(in the rows, 128 means zero)
A single turn carries every row of the set below to another of its rows. Some are shown first; where does it send the rows asked next?
donus: [120 154 127 149  88 107  89 133 135 129 130 113 154 106 124 168 144]
mekil: [137  99 139 141 165 117 133 108 140 142 145 162 158 146 158 127 121]
Vesi: [120 146 131 161 108 105  85 125 112 147 133 101 135 121 123 164 149]
leg: [103 132 110  96 126 106 136 139 154  84 107 173 123  99 110 114 115]
fata: [123 109 131 131 140 118 149 111 173 102 131 172 165 123 141 129 123]
pako: [118 156 122 146  86 106  91 133 129 121 126 110 140 109 112 167 151]
guz: [110 152 124 154  90 106  98 126 134 117 123 108 138 105 109 166 150]
kele: [131 115 134 117 167 108 105 136 117 162 135 165 147 127 162 111  97]
Vuti: [126 119 120 112 172 102 108 132  85 150 130 147  93 143 126 110 120]
Bizig: [146 125 124  92 158 139 106 128  92 132 116 149  96 146 148 112  94]
Fonan: [120 145 136 162 103 107  86 126 127 146 134 108 155 111 133 164 141]
kos: [134 131 124  85 131 144 121 133 143 101 105 171 137 114 155 115  81]
bul: [114 149 125 156 100 103  92 125 116 129 128 100 123 117 106 165 156]
zirob: [125 151 127 153 100 105  82 132 112 144 135 104 138 121 122 167 149]
Beduv: [121 111 116 128 156 108 146 105 120 101 129 146  90 153  98 127 154]
vos: [107 120 146 116 150 158 131 125  96 150 115 141 104 148 167 107 142]
Giz: [106 119 153 115 140 162 134 128 124 145 115 155 139 131 185 109 128]
zokuz: [136 101 129 139 175 112 131 105 107 141 144 145 112 164 130 125 140]
zedu: [121 154 122 149  94 105  88 132 116 130 130 105 130 118 111 167 153]
keli: [116 124 127 107 138 112 124 140 158 121 120 179 165  99 152 114  94]
bina: [ 95 127 134 107 137 156 142 125 101 119 104 139  80 143 138 107 154]
Zar: [ 92 128 144 107 119 163 148 129 147 112 103 162 139 116 167 109 132]
nak: [109 130 106  98 147 100 127 134 108 102 112 152  78 127  93 113 130]
raz: [133 133 112  84 143 137 118 128 101 100 105 150  79 139 122 113 103]
soza: [125 151 130 153  95 107  84 132 123 142 134 111 153 114 131 168 143]
Fod: [ 87 133 133 102 118 159 152 129 132  95  96 152 103 122 139 109 148]
rut: [146 124 130  94 151 143 107 131 118 132 116 162 133 131 168 113  80]
Dad: [114 116 116 122 134 114 158 110 161  77 121 163 122 127 105 129 142]
Gike: [113 149 131 157  93 109  94 127 141 127 127 113 158 102 125 166 142]
biz: [127 136 112  80 127 139 128 131 132  81  99 163 104 118 126 115  96]

kele turns into leg
zirob turns into donus
Where do these go?
guz turns into Vesi
Giz turns into Fod
Beduv turns into mekil
Bizig turns into kos

A single turn carries every row of the set below to another of its rows. Some are shown first; where does it send the rows asked next?
Vasan: [135  47 134 126 131 116 116  83  82  71  86 127 114 106 128 114 119 124]
gufeg: [171  92 116 121 132 145 106 126 108 113 124 124 113 114 118  79 140 130]
tilu: [152 105 145 116 158 157  82  98 118  54  74 106 108 110 165 118  80 119]
tovo: [174  88 115 124 129 186 115 120 120 128 118 114 119 123 135  96 143 116]
biki: [141 130 116 109 198 119 104 114 145  90  99 108  71 146 180 133 130 116]
fadek: [154  62 144 122 118 139 112  73  76  96  88 129 133 111 138 125 117 103]
doka: [131  51 144 137 137 118 107  76  97  97  94 135 125 106 133 112  88 113]
fif: [153 112 151  95 182 115  96  77 124  64  73 113  72 119 184 136 109 101]
Mas: [130  58 136 130 125 124 123  83  87  97  94 115 132  89 142 115  97 102]
Pesin: [168  90 124 132 138 152 111 132 104 131 143 105 113 106 144  99 126 129]
rabef: [117  54 160 110 187 122 137  52 139  92  61 126  80 118 155 111 147 108]
Gine: [125  40 134 114 174 110 126  62 131  94  60 103  72 106 170 113 159 113]
togok: [143  81 103 111 183 161 135  87 153 142  95 104  76 133 162 106 180 110]
sig: [141  84 127 106 194 177 131  89 153 147 107 115  76 108 138 119 165 100]
Ser: [162  85 117 110 175 139 116 106 157 136  97 100  70 114 161  79 180 119]
guvar: [114  57 143 108 174 110 141  49 137 104  62 119  87 103 161 110 137  86]
bunik: [122  55 132 108 172 115 132  40 110 109  64 120  90 121 166 135 154  97]
pavug: [140 123 108 131 174 161  90 135 140  80  99 101 106 136 161 116 102 135]
fila: [143  99 128 100 182 148 152 104 160 129 100 107  77 121 156  90 181 101]
vuv: [158 100 122 122 132 161 134 137 109 119 133 104 123 106 137  94 141 118]
Finil: [165  82 143 123 141 182 121 128 119 129 130 123 112 112 121 128 142 101]
kaz: [135 137 126 115 192 125 108 109 144  74  95 108  80 143 187 133 124 118]
kabos: [152 120 138 119 161 152  86  97 129  58  87 107 100 111 174 117  75 115]
linu: [154  93 140 104 188 155 142 108 146 125 110  95  69 118 167  99 185 125]
mubo: [108  61 146 116 192 134 120  50 120 131  70 120  99  97 153 142 150  97]
zavib: [133  59 162 134 138 138 111  89  87 113  93 127 136 102 136 151 125  99]
bol: [148 123 149 105 176 119  99  83 133  58  81 119  78 126 183 133  99 101]
zaso: [137 133 115 128 176 158  94 123 139  76 100  96 101 127 178 117 100 132]

linu turns into Pesin
mubo turns into sig
gufeg turns into Vasan
Where do these go?
fila turns into vuv
bol turns into kaz
fadek turns into bunik
pavug turns into tilu

A single turn carries every row of the set below to another of its rows. Some are shown first; where does it send the rows asked next?
sur: [109 132 121 125 174 137 126 198 135 131 137 123 130 136 131 132 187 139
 100]
Norid: [113  93 122  98 145 116 125 120 116 123 108 133 129 106 120 134  84 151
 102]
zat: [116  86 125 133 119 107  92 111 151 127 127  93 116 127 136 132 107 142
 148]
pegi: [170 181 116 146 171 177 134 127 132 122 124 125 131 128 147 139 132 136
  88]
zin: [132 133 127 141 115 140 107 125 151 128 155  86 152 172 139 164 126 110
 138]
kesad: [114  87 123 100 125 122 135 115 114 119 121 127 122 122 117 140  89 157
  86]
muvez: [109  83 130 122 121 108 106 121 118 121 102 109 141 135 137 137  96 134
  98]
mik: [121 127 104 161 203 146 135 102 139 126 149 140  87 124 124 129 175 140
 106]
Gak: [168 180 117 151 173 175 126 130 135 123 117 121 136 129 152 137 132 129
  91]
kolav: [169 177 119 156 160 179 129 127 135 121 126 116 133 142 152 141 137 131
  83]
kupak: [114  93 121 118 143 108  99 111 151 131 125 110 112 105 126 126  98 148
 159]
tivi: [122  86 120 112 115 123 129 103 145 123 152 106  94 122 114 136 103 170
 127]
Roko: [110  90 126 110 142 108 106 122 121 126  98 124 142 114 133 133  89 135
 110]
buve: [111 128 118 124 163 142 132 195 134 128 149 121 126 143 128 137 188 141
  93]
pizad: [168 179 119 156 165 175 122 129 135 121 119 116 139 138 156 137 135 128
  90]
luva: [138 146 114  94 147 157 157 119 145 130 175 127 122 129 103 160 103 150
 133]
Masi: [127 147 123 128 157 131  96 131 154 137 133 107 161 139 138 154 113 103
 169]
zun: [120  96 118 105 139 117 123 106 146 128 140 117  98 101 114 128  96 165
 145]
dezus: [118 127 108 169 206 139 118 104 142 127 136 137  96 121 133 125 174 128
 118]
suzu: [110 131 118 120 168 142 136 193 133 128 147 125 123 136 125 136 185 145
  93]
gigup: [122 121 107 169 184 151 137  97 138 122 159 130  82 141 125 132 179 142
  94]
Zoke: [110 132 116 119 175 141 131 194 135 131 143 127 126 131 126 133 184 142
 102]
buz: [119 117 111 181 178 146 121 100 142 122 151 119  92 149 136 133 185 129
  97]
voven: [131 156 113  99 175 142 129 127 150 137 144 133 142 113 116 150  99 131
 164]
fefo: [139 134 121 120 109 157 146 118 144 124 180 101 129 169 117 170 119 139
 117]
matof: [111 129 120 128 165 138 126 196 136 130 141 120 130 143 133 136 188 138
  98]
tunu: [171 179 118 149 163 179 136 126 133 121 127 121 129 137 147 140 133 136
  83]
Pidip: [118 122 111 181 191 137 108 104 142 126 137 121 101 139 140 127 182 120
 112]
Dubu: [120  81 126 129 104 116 110 104 149 123 146  91 106 138 128 137 111 155
 132]
ledu: [115  81 128 115 111 119 124 115 116 118 121 111 130 138 126 142  97 146
  83]

luva turns into voven
Norid turns into Roko
Where do these go?
pegi turns into Gak
sur turns into matof
mik turns into dezus
Dubu turns into tivi

A single turn carries every row of the set below to another of its rows. Some are shown first; where does it send the rows asked next?
dus: [150 136 116 115 104 145 106  75 141 100 101 134 147 140 146 125 143 155
 147]
Nubu: [144 164  93 138  52 118 160 138 130 138 126  84  94 126 178 152 152 102
 165]
gagek: [140 167  95 183 102 119 134  90 148 127  97 109 124 157 121 143 187 147
 126]
fevud: [114 118  91 168  81 132 125 128 120 143 122  58 100 120 124 147 173 121
 149]
mol: [152 131 156 137  97 172 131 121 133 113 147 115 103 136 147 125 124 124
 181]
Fenab: [121 155 134 148  99 165 122 154 160 152  99 126  77 186 150 127 153 123
 142]
vomu: [140 151 125 135  40 152 169 117 171 137  83 110 111 172 108 125 169 107
 171]
zuv: [149 138 113 180  99 145 128 154 173 122 132 114 104 181 159 127 159 130
 175]
goneg: [128 136  87 147  46 103 160 110 142 133 121 111  95 117 166 122 182 110
 149]
totez: [155 141 145 130  94 168 130 136 129 131 148 101  99 135 161 133 119 114
 188]
tebus: [127 143 107 119  48 129 104 107 173  96  95  79 143 137 120 134 155 133
 177]
Vute: [135 163 100 126  50 181 136 123 152 119 107  89 110 109 142 126 201 102
 127]
Tum: [162 187 111 160  77 142 168 104 143 144 146 120 155 127 156 131 138  89
 163]
rolo: [130 142 106 191 104 158 134  91 131 151 142  95 160 121 104 127 156 109
 145]
mukin: [155 143 137 113 122 163 101 127 151 118 119 134 108 145 176 129 134  98
 143]
lim: [161 157  97 105  88 149 123 172 144 162 100 121 128 156 138 144 141  77
 129]
Ziti: [105 146  85 115  55 144 112 100 129 113 134 119 143 152  91 102 158 135
 136]
sapi: [115 148 112 150  80 147 126 105 150 133  81 127 117 178 121 122 165 178
 148]
vuk: [108 153 115 104  56 133 132 147 143 169 111 104 114 170 101 135 172 123
 121]
kab: [120 153 112 174 101 185 132 114 138 159 120  82 168 121 137 144 122  98
 152]
Fisi: [ 98 133  93 114  59 131 107 117 132 114 126 140 111 153 149 110 152  75
 124]
Gemoz: [158 173 132 128 103 156 141  66 118 115 109 106 123 113 132 146 141 127
 146]
mabob: [ 97 159  94 140  72 193 120 141 141 123 115  69 151 127 127 151 127 126
 149]
Lise: [118 124  90 154  91 124 153 140 156 147 132 121 159 140 125 132  90 118
 137]
Rezuk: [147 169 102 175 108 118 131 107 165 121  84 104 113 162 134 150 175 150
 132]
Tesi: [144 140 140 165  89 151 148 137 151 132  99 132 112 165 114 130 128  57
 126]
zera: [109 146 122  97  50 114 110 116 153 155 121 130 164 147 145 129 135 113
 134]
bibo: [158 153  67 115  84 161 102 124 128 107 122 137 156 140 129 110 128  88
 143]
Zusam: [129 133 120 148  94 126  80 124 150  90 111 103 144 128 126 137 115  83
 133]
Rafe: [120 132  85 161  80 170 116 104 123 123 104  69 120  98 143 131 188 103
 142]
zate: [127 156 113 159  67 118 175 121 156 172 138 123 146 138 162 135 117 105
 159]
zitu: [118 136  67 132  80 181 116 130 130 140  74 119 117 159 126 104 163  75
 141]
gufuz: [129 149  98 115  71 166 116 125 153 180  70 108 171 156 121 126 144 115
 153]
burub: [138 136 109 186  92 130 124 160 160 142 136 105 101 178 152 131 164 131
 166]
Vedi: [157 129  98 141  67 111 169 123 165 141 126 142 119 122 138 106 170  92
 114]
Sova: [149 164 146 131 106 146 135  74 126 114  99 104 110 118 123 149 140 144
 136]

rolo turns into Tum
vomu turns into tebus
Where do these go?
Fenab turns into sapi
lim turns into vuk
zuv turns into Rezuk
gagek turns into Gemoz
Vedi turns into Vute
gufuz turns into zera
kab turns into zate

A single turn carries every row of the set below to another of its rows. Some are shown first; where does it send the rows asked next?
totod: [113 154 106 107 141  89 144  88 177 117 131 127 127 131 118 138 147 142]
Kug: [ 94 104 158 146 106 123 141 112 143 176 121 144 154 116 115 128  88 145]
Zavug: [ 72 124 140 111 126 115 112  86 119 127 170 203 144 166 134 147 117 102]
velim: [ 56 123 155 102 126 116  93 117 110 119 156 180 140 148 124 157  87 113]
gir: [ 77 185 148 137 122 128 121 128 132 135 162 212 135 151 141 142 123 135]
Zama: [111 151 112 106 131  76 141 126 180 119 142 165 139 102 124 118 121 134]
kuz: [ 72 127 136 165 111 109 165  98 151 153 142 181 128 122 118 115 149 155]
zem: [109 115 147  99 123 100 146 120 182 118 142 124 112 134 122 132 137 162]
kigev: [127 153 163 153 121 156 154 139 129 144 131 154 111 134 139 168 142 144]
toneg: [ 91 122 137  63 134 124  90 108 157 141 146 157 120 108 101 159 154 127]
fodu: [ 93 164 174 137 144 145 118  94  78 155 148 139 127 115  99 169 131 143]
peti: [ 84 137 163 113 144 119  86 107  94 136 153 164 114 141  83 173 117 105]
zosit: [ 54 125 151 167 125 130 158 104 142 155 151 182 133 121 124 116 146 153]
duted: [ 78 124 145 122 176 134 112 109  82 125 167 178 100 134 109 159 134 124]
zalud: [ 89 129 170 118 115 145 133 119 136 135 185 155  71 137 139 143 111 141]
sonir: [131 131 180 154 129 144 129  97 101 154 151 172 108 121 106 173 122 124]
Rasem: [ 99 180 129 118 145 123 125 124 105 148 137 200 160 129 138 141  85 116]
vis: [106 119 117  76 152 142  99  86 158 146 154 163 127 116 123 159 160 123]
Kofo: [ 66 160 108 161 140 113 138  98 128 150 112 142 151  97 111 136 107 149]
Lun: [121 121 119  89 156 110 146 106 158 129 125 105 140 120 130 134 110 153]
Gik: [ 56 129 122 109 158 122 115 103  96 113 160 192 139 140 141 147 104 117]
dal: [ 88 110 161 140 117 122 145 105 130 182 124 161 167 113 109 123  91 124]
gugo: [126 175 144 128 124 109 169 133 107 142 109 170 119 112 105 155 145 121]
leb: [ 84 148 173 103 124 135 132 144 108 157 158 194 152 144 142 126  96 142]
bukan: [ 99 108 120  72 161 137 102 115 148 131 145 164 110  93 118 159 142 132]
Misa: [ 96 187 119 114 123  97 133  85 126 130 155 173  87 121 106 148 121  98]
Lak: [109 131 131 122 131 123 128 129 194 126 162 142 139 123 155 127 116 158]
vatoz: [109 170 164 112 129 144 158 124  95 168 122 127 151 131 123 149 145 145]
talak: [105 117 156 113 153 132 112  82  95 153 171 180 124 159 106 157 137 100]
Tipa: [ 95 151 126  84 139 103 134 114 162 146 150 124 174 116 135 109 121 153]
litu: [123 154 110 103 147  88 149  84 165 127 132 116 135 132 114 145 142 142]
Kub: [ 62 162 121 173 138 117 127 105 135 146 115 162 146  96 105 146 103 130]
Gaba: [ 99 149 139  79 147 138 138  86  92 167 160 126 129 124 131 132  88 119]
lasas: [112 128 144 108 125  88 148 118 179 114 142 125 105 133 112 144 143 161]
Dubuf: [106 149 165 134 143 118 151  95  76 147 149 183 108 106  92 150 150 130]
pep: [126 113 132  96 156 112 153 112 155 130 136 104 129 124 132 140 115 163]

Tipa turns into Zama
vatoz turns into gugo
Where do these go?
kuz turns into Kug
zosit turns into dal
lasas turns into pep
Misa turns into zalud
Rasem turns into gir
bukan turns into vis
zem turns into Lun
talak turns into peti
sonir turns into fodu
Gik turns into Zavug

A single turn carries every row of the set below to another of its rows. Some are shown first; where does it send the rows asked next?
kof: [ 61 115 165 110 116 134 111 168 154 104 142 134 120 156 126]
Zasu: [130 136 126 150 126 157 112 172 111 127 143 104 151 115 101]
defi: [105 118 119 137 139 144  92 145 171  95 126 103 172 104 122]
lako: [ 70 107 146 101 117 136 112 165 124 116 146 135  92 152 134]
loz: [157 116 142 125 111 152 165 141 127 111 183 131 116 135 147]
Zud: [106  95 133  98 121 136 114 117 146 111 184 130 149 184  87]
zet: [ 98  90 109  85 122 112 123 124 178 117 159 113 112 130 161]
Rapus: [ 59 116 153 110 116 153 116 169 125 116 146 113 122 165 126]
vom: [142 123 145 135  99 156 166 149 130 115 185 127 109 143 145]
vofim: [132 128 139 132 113 140 116 172 124 168 138 104 143 124 100]
falo: [134 134 149 149 116 140 115 172 119 146 158 126 138 126  91]
tar: [142 135 128 157 139 167 128 165 110 136 154 125 132 124 107]
keluk: [116 141 127 153 125 154 115 163 113 156 151 104 139 131  96]
dogut: [155 164 107 127 128 138 114 126 170 141 164 150 130 155 143]
roda: [129 120 161 142 107 160 114 177 138 151 145 121 111 130  97]
rapo: [150 100 147 129 116 157 173 129 133 112 168 129 111 149 140]
dofu: [ 97  84 112  83 100 116 119 136 174 115 159 116 112 138 158]
dab: [109 119 122 121 135 162 130 100 183  88 165 115 134 152  82]
gavep: [140 115 152 115 117 153 170 147 133 115 184 126 102 143 143]
bofad: [146 144 135 125 114 146 130 151 110 166 165 126 123 132 112]
Vete: [132 135 147  91 119 141 116 130 140  84 172 151 127 174 156]
veri: [123  99 130 143 131 163  88 155 152 111 129 101 179 116 132]
kisud: [ 91 106  95 124 161 152  93 148 171 108 125 113 162 124 135]
Lib: [156 164 117 130 135 131 112 126 162 138 174 151 127 159 130]
Lovo: [122 128 102 115 146 166 113 125 170 105 130  98 170 107 144]
lol: [111  75 114  91 112 113 131 113 170 122 147 121 103 140 150]
Libe: [120 125 122 139 114 124 113  87 130 111 181 114 133 145  94]
Nuve: [104  84 131 102 121 141 118 116 137 116 177 132 140 185  89]
Fubev: [ 72 122 148 109 112 138 111 184 128 127 143 123 106 153 110]
zigi: [104 107 116 125 140 165 132  96 181  92 156 117 131 156  87]
ridop: [ 70 125 112 132 145 149  97 159 166  98 122 104 159 130 132]
Sezo: [142  95 100 142 150 137 143 123 179 142 159 127 163 155 145]
romis: [139 140 140  95 108 148 120 134 137  95 170 152 130 172 167]
zur: [ 86 116 108 119 139 162  97 148 161 107 119  85 158 115 119]
nenu: [139 112  90 142 141 148 135 145 191 139 168 121 169 140 141]
tuvir: [151 127 104  75 131 139  95 122 184  99 147 130 130 133 129]
kedas: [149 111 101 137 155 142 139 139 172 144 175 120 170 139 145]
redal: [ 60 110 156 136 115 137  94 154 163 117 134 122 119 150 149]
keb: [ 65 118 149  84 123 144 124 150 156 119 151 136 119 172 155]
kolek: [108  87 114  78 110 114 126 134 175 123 162 129 103 139 155]
febo: [ 97 119 129 126 128 153 106 144 154  99 113  84 167 109 141]
foze: [ 63 126 166 120 121 146 129 171 153 130 135 120 125 167 136]
fef: [147 126 105  70 117 147 101 129 184 104 145 135 125 138 142]
Magiz: [137 113  96 137 152 140 139 133 190 132 168 130 164 143 154]
Kar: [122 116 117 146 118 132 119  84 124 115 173 114 130 146  95]

tuvir turns into Lib
dofu turns into nenu
Where do these go?
zur turns into keluk
kedas turns into gavep
kof turns into defi
vofim turns into foze
fef turns into dogut
keb turns into Lovo
zigi turns into Kar
Fubev turns into ridop
redal turns into veri
rapo turns into lol
tar turns into lako
kolek turns into Magiz
Zud turns into dab

